In the rows, 128 means zero.
Rotation paths and how fast each direction turns (degrees each step):
Each turn is a multiple of 5 degrees from 10 to 175, or 0.
Each row of a path follows its step; steps can be skipped.

step 0: [125 133 142 141 136 127 143 124 121 136 119 120 125 139 124 123 121 127
 127 118 135 126 125 130 126 138 125 125 130 109 146 128 120 128 117 132
 125 120 139 131 137 127]
step 1: [140 135 139 134 128 123 140 130 126 138 138 137 136 122 127 139 124 135
 131 137 124 134 133 122 133 125 126 117 127 120 131 147 137 123 145 115
 123 123 126 133 118 126]
step 2: [115 123 124 128 120 116 125 121 124 129 132 124 144 132 127 111 128 124
 132 132 125 124 131 127 132 138 124 133 127 119 142 137 129 136 117 137
 120 123 119 135 107 131]
step 3: [132 127 135 138 137 128 125 126 126 128 133 118 137 117 125 118 129 129
 129 121 116 115 132 127 137 123 119 118 124 137 126 112 138 125 142 116
 140 135 120 135 120 135]
step 4: [130 136 121 133 136 127 122 118 132 123 124 122 137 126 134 124 124 136
 130 137 130 131 133 123 120 140 111 123 130 124 126 128 111 130 108 130
 145 130 124 137 137 125]
step 5: [143 118 130 129 126 133 129 121 124 125 130 138 122 130 133 130 144 132
 135 133 127 127 130 120 130 133 126 121 141 134 120 142 141 132 134 123
 149 142 132 115 124 133]
step 6: [124 128 127 119 133 138 117 115 140 138 130 124 121 134 137 121 131 119
 138 130 142 131 120 135 141 129 129 136 122 133 129 139 121 137 120 140
 127 138 115 135 131 128]
step 7: [136 123 124 125 143 123 118 122 112 126 132 126 117 126 138 135 140 134
 116 129 140 131 128 136 132 125 131 134 137 140 123 115 138 121 144 126
 128 120 120 130 130 129]
step 8: [116 130 126 121 130 120 115 128 130 125 121 119 127 139 148 137 125 132
 145 132 131 138 128 134 126 124 124 135 120 122 131 120 131 125 114 126
 125 126 143 121 140 122]
Directions:
[126 127 122 128 126 130 124 128 127 128 126 129 131 128 128 130 127 130
 125 128 130 126 131 128 127 129 128 131 133 126 127 132 132 123 125 124
 129 124 127 125 125 124]	125
[128 133 126 128 135 126 130 131 126 126 132 132 129 128 128 130 128 134
 129 133 131 130 128 126 123 129 127 131 127 125 126 127 128 126 130 129
 128 129 130 130 127 127]	110
